rotation ticks, each row followed by its count of ticks
The counts run from 0 to 439.
[ -3   0   1  31  21 -13 -23  -8 -16  -5  18 -11   4  -8  35 -18 -17  -5
  -3   8  12 -13   8 -10 -26 -12  26 -12  33 -14 -29  16  -1 -33  14  27
   3   2  -9  -5   1  13] | 284
[ -7  -1  -5  34  26 -21  -9   9 -17 -14   4   8  -2   9  36 -19 -38  -2
  -8   0  18 -29  19  -1   1  -6  20 -16  19   5 -12  12 -15 -34   1  31
  10  -1  -4  -6  14  -6] | 281
[  1  10  30  25  14  -4 -10   8 -18 -30  21   3 -35  10  12 -22 -13  -7
 -13   0   8  -3  24 -12  12  -8 -24  -4  -2  16   0   6   9 -43  -5  26
  39 -18   8   3   6  -6] | 306
[  1  38  28  30  26  -7   9   0 -17   2 -21 -11 -10  -4   9   1  11  -2
  -2  30  10   1  21  -7 -18  -6 -10  -5  36 -23 -18  37   5 -33 -11   2
  11  10 -16  -1   4   0] | 37
[-27 -10   5  19  10  14  14  29  -4 -18   9 -17 -34  -1  35  10 -17  -6
   5  20  14  -2   3  14   9 -18  -8   8  27   2   0  19   7 -32   2  14
  32  -7   9  17  17  28] | 241
[-12  35   2  21  20 -19   4  25 -24  -7 -27  26   5   7  15 -11 -15  10
   7  -9  13   4  21  -5  13  -1  25   4  -6  16 -13  11  20 -48   3  -4
  19  -7   6  14  12  -2] | 143
[  4  12  24  16   0  22  22  19   3 -17  -7 -19 -24  -5 -26   1  24 -25
  -8   4  24  12  11   6  13 -30  16  13  17 -11  -9  -1   0 -30 -14  19
  27   8 -11 -13  27   6] | 195
[  8 -38  11  30  35  -1  17   4  -9 -14   6   1 -11  10  26  10 -25  -4
  -5   2  16 -15 -10  -7  -7 -11  -5  -7  41   2 -18 -11   4 -16 -10  28
  25   2 -19 -18  30   6] | 24
[-17 -10   2  25  14  12  13  26 -10 -19   8 -11 -38  -9  30  17 -28   4
  13  20  19 -10  12   4  10  -8  -7  -4  28  14   4  17  11 -31  -1   8
  31   1   8  12  17  27] | 242
[ -7  -3  -3  12   5   6  -4   7 -36  -8  -4   1 -13  -9  17   7  -5  -4
   7 -12  28  23 -14  -1 -34   2  28   7  35   7 -43 -10  20 -34   7  -3
  16   7 -17   6  18  25] | 183
[  1 -25   4  20  20   5   7  21 -16 -33   0   4  -4  23  29  -6 -21 -11
  -6 -12  15 -19  -9 -22   2 -15  -7   4   5  18  -7 -12  24 -33 -13  20
  36 -13 -11 -12  28 -12] | 344
[-19  16  14   3  29   9  -4  13  -1   1   2  -3   8  22  11   3   3  10
  13  10   8  -3  -5 -31 -13 -22   1  -8  29 -26 -13  35  11 -53   0  13
  11 -27   7 -16  -8   0] | 101
[-21 -17   1  33  13   3  -2  -3 -14  -7  -7  -5   4 -10  22 -11  13  -3
   5  17  13  -5  -8  -7 -28 -12  18   3  18 -42 -25  11  28 -45   2   7
   9  15 -20 -23   3   4] | 321
[ -7 -13  19  13  26   2  13  20   0 -16  26  -3 -24  -1   5  18 -20  18
   7  13  10  11   0   6  -7  -5 -19   0  47  -9 -10  13   2 -35   1  11
  27 -16   5   7  18  37] | 238
[  5   9  27  19 -11  16 -14 -19 -26 -15  13   8 -20   5   3 -18  12 -29
  -8 -19  15  13  21 -13 -13 -12  30  11   6  15 -23   1  12 -43   9  17
  15 -13 -11 -13  10  14] | 120
[  3  13  22  14  40  -8   8 -10 -35   4 -12   7 -22   2  14 -21   3   1
 -17 -13  -9  34  -5  16 -13   2 -19  23  39   2 -17  20  -4 -42   7   4
  12  -1 -14   6   7  10] | 44
[-14  -8  -3  34  28 -21 -13  -6 -18   5   9   3   4  -1  44 -22 -19  -9
  -4   2   8  -8   7  10 -12 -17  26  -4  28 -15 -31  11 -10 -34  15  37
   1   2 -10  -5   7  11] | 283
[  6  12   2  18  20  15  -8  -9 -10  -1  12 -36 -22  -6   0 -22  19 -13
 -25  -1  15   5  -1  -3 -23 -17  22  11  39 -15 -12  20 -20 -40  16  13
   2  14 -18  -5   1  16] | 258
[  4  20  -5  39  36  -4  23  25 -12 -12 -35 -15  -5  -7  -7  -7   5  12
 -18  14  23  -9   3  -4 -13  -4   8  -3  16  -9   4   9  21 -37 -11  -8
  22  33 -22   5  13 -16] | 4
[ -8   5   4  38  31  -6  20   9  -7   6 -39  10   8  10  26  -5   6 -21
   6  13  11 -10   7  -4   9 -25  23  -2  12 -19 -12   9  17 -27 -22  25
  21  17 -16 -13  11 -17] | 354
[-17   2   8  29   1 -10  -9  17 -13 -26  13 -11 -13   7  45 -24 -24 -23
  -8  14  14 -18  19   7  15 -19  11   1   5   3  -4  25  -8 -37   1  28
  20 -18   3  11   9   3] | 278
[  2  23  16  15  48 -14  10   6 -40   0 -20  11 -18  17  15 -14   3   3
 -25 -15  -3  21  -3  16 -11   6 -15  13  31   5  -9  26 -10 -41   8  -1
   7   3  -7   5   7   0] | 43
[ -9  -9  12   2  40  -3  20  30   2 -12   8   3 -27  11   0  11 -11  18
 -10  -8   5  14 -11  21   3 -12 -14   3  36   0   1  13 -16 -38  -1  20
  29 -14   8  -4  18  18] | 236
[ 17  23  22  26  40  -4   2   5 -23 -21  -8   6 -24  10  -7 -28  -3   3
 -23 -16   1  10   8 -23  11  -5 -18  12   6  18  -4 -14  14 -41   4   6
  38  -9 -11   6  13 -19] | 335
[-14 -19  12  26   8   3 -23  -7 -19 -20  28  -2 -14   5  43 -18 -16 -22
   8  10  12  -2  -6 -24 -10 -16  -3  -5  19 -14 -34   1  19 -34   6  29
  27 -11  -3 -10   5   6] | 313
[  1  22   9  37  38  -6  10   6 -21  -9 -32  13  -3  -5 -11 -18  14  12
 -16   2  12  -4  13  -8 -11  -1  11   0   2 -14   0  12  24 -55  -8  -1
  15  20 -16 -20   2 -19] | 327
[ -6  24  18  16  35 -12  13  24  -5   1 -14  32 -18  -5  -4  13 -11   4
  22  11  23  17  20  -6  24  -8   3 -11  21  -7 -27  -4   7 -34 -10  13
  36  -7  13   4  13   0] | 171
[ -9  16 -13  11  25   5  -1  15 -34   4 -12  13 -26  -4  28   6 -18  -6
  13  -8  24  13  -7 -11  -1   1  21   4  25  24 -38 -13   8 -28   7   1
  32  10   0  22  12   7] | 179
[-10   3 -11  28  24   9 -13   2  -9   2   6 -31 -11   2  36 -25   8 -13
  -6   2  17 -18 -10 -12 -25 -26  29  -1  19 -12  -8  23   3 -35   8  27
  11  13 -10   3  -6   1] | 287
[-10 -14  19  28  20 -22  14  22  -6 -31  13  12  -8   5   6  -9 -31  19
 -14   5   3  -4  24  23  14  -1  -5   2   8   1  10  14   4 -50   0  14
  19 -16   3  -5  22  11] | 273
[  9  19   0  19  28  24  -1  -4  -7  -7  12 -39 -25 -11  -9 -21  12  -2
 -26  -1  17  -5   2 -12 -23 -12  14   4  42  -5  -3  19 -13 -44  10   6
   7  11 -15  -5   0   6] | 259
[  4 -11  23  16  20   6  22  22  10 -11  -3  18   1   0 -33  18   9  14
  12  -3  24  10   4  -8  -7 -18  18 -15  18 -13 -14  -7  26 -43 -17  26
  29  -4  -8 -30  25   3] | 163
[  4   3  10  29  -2   0  13   6 -18  -4  -8 -15  -4  -8  10  -1   9 -12
  -9   0  23   9  11  29 -31 -15  44   2  31   4 -22  25   2 -24  -1  15
  -2  21 -22  -4  29  24] | 220
[-14  17  15  25  -3  19   0  -9 -28  -9 -10   5 -25  -9  20 -10   4  -2
   6   5   7   6  21 -15  -9 -10  17  14   4  20  -4  21  44 -51   7 -11
  22  -5   1  16   3  18] | 112
[  3  -1  18  21  15  13  12  22   3 -29  23 -30 -20  -2 -15 -14  -7  18
 -18  13   5  -5  13  -6  -2 -14 -23   8  20  -6  16  20  14 -50   3  -4
  27 -14  -4   4  17  18] | 268
[-16 -19  15  32  -3   5   7  11  -9 -15 -13  -8  11  11  34   1   6 -29
  10  21  18  -8   1 -13  -6 -33  12   5  12 -25 -19  10  34 -25 -15  24
  17  -3 -17  -9  18  -1] | 350
[  2   2  18  11  21  18   6  -3 -32  -9   1 -15 -40  14  29 -18   3 -19
 -18 -11  -2  12 -13   0 -10 -10 -22  32  28  23   1  16   4 -31   7   1
  20  -5 -12  10   7  16] | 48
[-19  20   1  -3  23  19  13  30   7   0 -13 -17   7  15  11  17   0  15
  16  11  20 -11 -10 -18 -12 -30  17  -3  32 -14  -5  38   6 -45  -5   2
  11 -20   4   0  10  11] | 424
